In the rows, 128 means zero.
Rotation paths and how fast each direction turns (degrees each step)
Each turn is a multiple of 5 degrees from 10 to 175, or 0.
Each row of a path follows its step; steps can be skipped.
path 1
step 1: [140 126 138 120 121 126 132 127 126 132 128 132 126 124 118 130 119 138
 121 134 122 125 128 122 132 127 128 114 133 138 136 130 136 133 132 134
 129 123 133 126 126 125 131 120 124 123 124 130 123 133 128 126 128 152
 123 126 131 130 126 125 139 132 112 134 128 129 131]
step 2: [120 123 123 114 129 125 139 124 121 140 126 122 124 117 132 129 118 122
 130 119 122 127 118 131 120 121 125 121 127 122 133 122 139 130 129 139
 131 138 135 123 126 128 122 114 131 125 120 130 128 136 125 130 129 131
 124 119 132 122 123 131 129 137 127 131 132 139 130]
step 3: [116 129 119 119 129 122 130 123 123 128 122 118 132 119 123 120 136 119
 118 127 131 128 137 133 131 120 120 129 125 130 132 113 132 123 121 137
 118 130 119 133 129 127 131 123 119 128 132 131 121 132 118 122 124 133
 127 133 135 131 121 118 137 124 128 135 124 137 123]
step 4: [132 128 131 114 122 126 130 131 128 128 123 129 136 119 130 128 122 120
 116 122 133 121 136 128 139 129 134 138 137 131 131 124 136 129 121 130
 122 121 129 127 139 130 122 126 136 125 124 130 123 133 124 116 119 142
 146 127 126 129 121 120 125 126 128 126 129 120 137]
step 8: [124 135 129 122 127 123 125 124 122 129 131 135 122 125 136 125 140 136
 131 132 133 126 126 125 129 128 130 132 128 123 139 113 137 121 119 137
 126 138 132 133 123 137 130 126 125 119 123 127 127 136 116 126 116 132
 122 129 134 137 131 121 143 132 126 142 126 128 127]
step 17: [144 131 128 120 125 126 126 123 121 127 132 130 125 127 130 128 129 131
 118 137 129 127 138 121 131 130 127 123 142 134 133 127 138 129 130 124
 125 132 132 131 119 134 138 127 130 125 119 138 125 131 136 123 127 141
 121 132 140 137 121 114 136 128 117 127 133 128 120]
step 18: [137 125 127 123 128 125 130 126 121 131 123 138 125 120 135 130 119 126
 126 127 119 123 119 134 120 121 137 130 131 128 133 111 138 129 120 132
 130 131 142 116 112 124 125 124 133 124 123 129 128 139 126 127 130 131
 126 119 129 121 123 123 131 138 122 124 134 126 124]
step 24: [124 130 125 126 122 126 128 124 126 133 135 128 114 117 133 128 130 127
 134 126 140 118 130 124 128 114 128 130 142 131 135 120 131 125 115 136
 126 133 128 133 124 129 136 125 120 122 124 124 117 130 116 122 119 124
 131 137 128 123 122 128 140 139 128 136 125 128 124]
step 27: [136 127 135 120 119 124 123 132 135 118 131 126 129 120 136 133 134 130
 132 126 120 128 115 124 121 120 125 125 124 123 134 118 136 125 121 132
 122 132 126 116 134 121 129 121 128 120 121 126 120 139 130 128 128 133
 124 133 135 138 129 111 138 127 121 136 126 127 124]
step 30: [126 127 125 122 124 131 139 130 133 127 119 126 131 117 127 132 127 127
 109 128 125 118 128 121 122 119 127 134 130 125 128 120 142 120 132 138
 126 132 123 135 123 130 134 119 123 126 125 126 125 137 134 118 119 136
 130 127 133 136 124 127 125 127 136 131 132 144 133]
Speeds:
[127 125 128 126 129 128 125 127 128 128 125 128 128 125 128 127 128 130
 128 128 128 128 123 127 127 128 130 131 126 127 127 130 132 127 127 127
 128 127 129 125 128 127 126 129 129 127 125 126 129 126 129 129 128 128
 129 130 125 128 128 127 127 127 128 127 130 128 130]	155
[126 127 127 130 127 126 131 128 129 128 126 130 127 128 130 128 127 127
 127 128 127 128 127 129 129 128 125 129 127 127 129 127 128 128 128 130
 129 127 124 127 130 131 129 130 128 130 127 128 127 133 129 129 130 128
 130 130 127 130 128 128 126 126 128 123 125 126 128]	45
[129 128 128 130 129 130 127 126 128 131 127 128 130 127 127 128 124 129
 128 128 128 125 130 129 130 128 130 129 127 130 128 128 127 131 127 125
 128 126 129 126 130 127 131 127 129 127 131 127 129 130 125 129 131 130
 129 126 126 126 126 126 129 128 126 127 128 127 127]	130
[127 128 127 128 127 128 129 127 127 128 128 126 127 128 131 128 123 129
 130 128 126 128 130 129 130 131 129 128 130 128 127 129 128 124 125 129
 129 131 131 129 128 126 125 130 128 130 128 129 126 128 127 130 129 128
 128 124 129 129 128 129 126 126 127 127 130 126 130]	135
path 2
step 1: [125 135 136 116 125 131 138 118 123 122 130 138 128 134 114 131 132 127
 131 123 125 125 133 128 131 126 126 137 127 126 139 132 124 129 134 122
 123 134 125 113 133 128 124 127 147 129 130 127 124 116 127 125 131 130
 119 131 136 136 130 134 131 126 119 123 118 135 120]
step 5: [132 123 122 136 127 124 127 129 125 127 138 126 122 135 137 123 122 134
 118 132 121 117 122 123 127 119 114 127 120 122 127 134 122 113 124 130
 132 116 129 132 118 122 122 127 110 122 117 129 119 131 129 123 126 124
 133 128 133 130 118 125 126 129 120 128 136 128 127]
step 18: [143 122 131 130 123 130 117 134 126 123 115 142 119 122 127 127 125 130
 125 127 119 131 122 131 143 132 121 122 132 130 130 131 135 124 123 128
 130 129 133 129 123 132 115 118 131 130 126 124 124 124 133 126 136 138
 133 137 128 119 121 134 142 137 130 129 127 118 129]
step 20: [128 125 134 124 136 133 125 116 128 130 136 130 129 130 126 133 135 136
 124 135 131 131 137 119 128 140 131 126 123 125 131 131 125 145 128 122
 123 122 140 117 125 123 117 127 134 147 119 134 125 121 128 129 129 133
 123 126 127 125 136 127 122 142 125 127 120 129 125]
step 24: [123 125 127 123 125 114 137 125 117 126 125 136 131 133 125 122 127 125
 126 125 124 115 125 132 135 117 132 140 129 127 130 125 137 110 128 128
 129 122 119 122 117 125 131 129 126 120 124 128 122 134 127 132 131 140
 113 132 135 137 117 129 125 124 133 124 133 128 128]
step 25: [122 118 125 143 128 119 133 126 134 133 122 133 139 118 138 129 135 129
 116 133 128 133 127 126 125 131 141 125 130 135 127 123 135 130 124 143
 127 127 136 133 127 126 114 136 121 137 138 118 125 125 130 131 127 120
 123 129 124 128 135 137 128 129 133 136 125 122 127]
step 27: [125 134 137 123 121 123 125 125 126 133 125 125 125 131 142 135 126 139
 131 125 123 126 120 119 122 120 131 127 141 124 136 131 139 129 119 129
 127 127 130 121 127 121 122 114 130 127 131 125 122 134 137 129 134 134
 136 138 134 131 140 127 140 130 125 112 124 123 126]
step 29: [136 136 132 123 131 128 135 135 119 129 128 117 130 128 113 140 138 133
 140 125 131 126 133 132 132 126 131 142 119 121 130 131 125 133 127 119
 128 133 123 108 123 129 130 126 142 136 130 123 130 132 129 122 128 136
 123 133 128 119 126 130 125 133 131 132 131 125 130]
step 30: [127 126 123 129 134 117 119 131 121 127 139 135 140 131 130 134 128 135
 130 132 138 128 133 121 125 128 134 118 135 128 114 122 134 125 126 134
 125 122 134 125 118 131 129 123 126 134 111 132 129 127 132 137 123 118
 140 139 130 128 122 123 126 140 125 125 135 131 138]
step 31: [131 124 119 134 135 122 123 128 133 124 125 130 125 123 116 129 127 124
 125 131 125 133 128 130 131 129 107 125 116 125 122 121 133 127 140 124
 123 121 129 123 124 126 128 130 127 119 127 136 127 135 121 122 137 113
 112 137 127 122 132 140 128 124 136 131 122 134 122]
Speeds:
[130 129 127 129 130 128 126 128 127 126 127 128 128 125 130 126 127 128
 131 128 128 129 131 124 126 128 127 131 126 131 128 130 125 129 129 129
 125 130 130 127 126 129 128 126 127 128 129 127 130 130 128 128 130 130
 128 128 132 127 127 128 130 130 128 127 127 129 130]	35
[127 128 125 126 127 126 131 129 129 127 130 126 127 130 125 128 126 128
 127 129 130 127 127 129 128 127 127 128 126 126 127 128 130 129 129 132
 127 131 126 128 129 127 128 128 129 127 132 132 130 130 128 129 127 133
 127 129 127 127 128 130 129 129 129 127 128 127 128]	145
[128 126 130 131 126 128 127 128 127 124 130 129 131 130 127 130 126 127
 127 128 125 130 125 127 130 128 129 125 128 131 126 130 128 131 127 129
 129 130 128 129 129 128 128 129 126 129 129 128 129 127 131 128 128 127
 130 128 129 127 127 127 127 127 129 128 131 130 131]	155
[129 129 129 129 130 129 128 126 128 128 128 124 131 129 124 125 126 129
 129 128 129 128 129 126 128 127 123 130 129 130 128 127 127 124 127 126
 131 129 127 127 130 128 129 128 125 128 127 129 128 129 128 129 127 128
 125 128 129 129 127 129 128 125 128 128 128 130 127]	155
[132 125 128 127 130 131 130 129 129 127 127 127 124 127 126 128 127 125
 125 128 128 129 130 128 126 128 125 127 128 130 128 129 128 128 127 129
 127 126 129 127 130 127 127 127 125 127 126 128 125 128 127 128 128 128
 127 127 126 126 128 127 127 129 128 130 129 126 131]	140
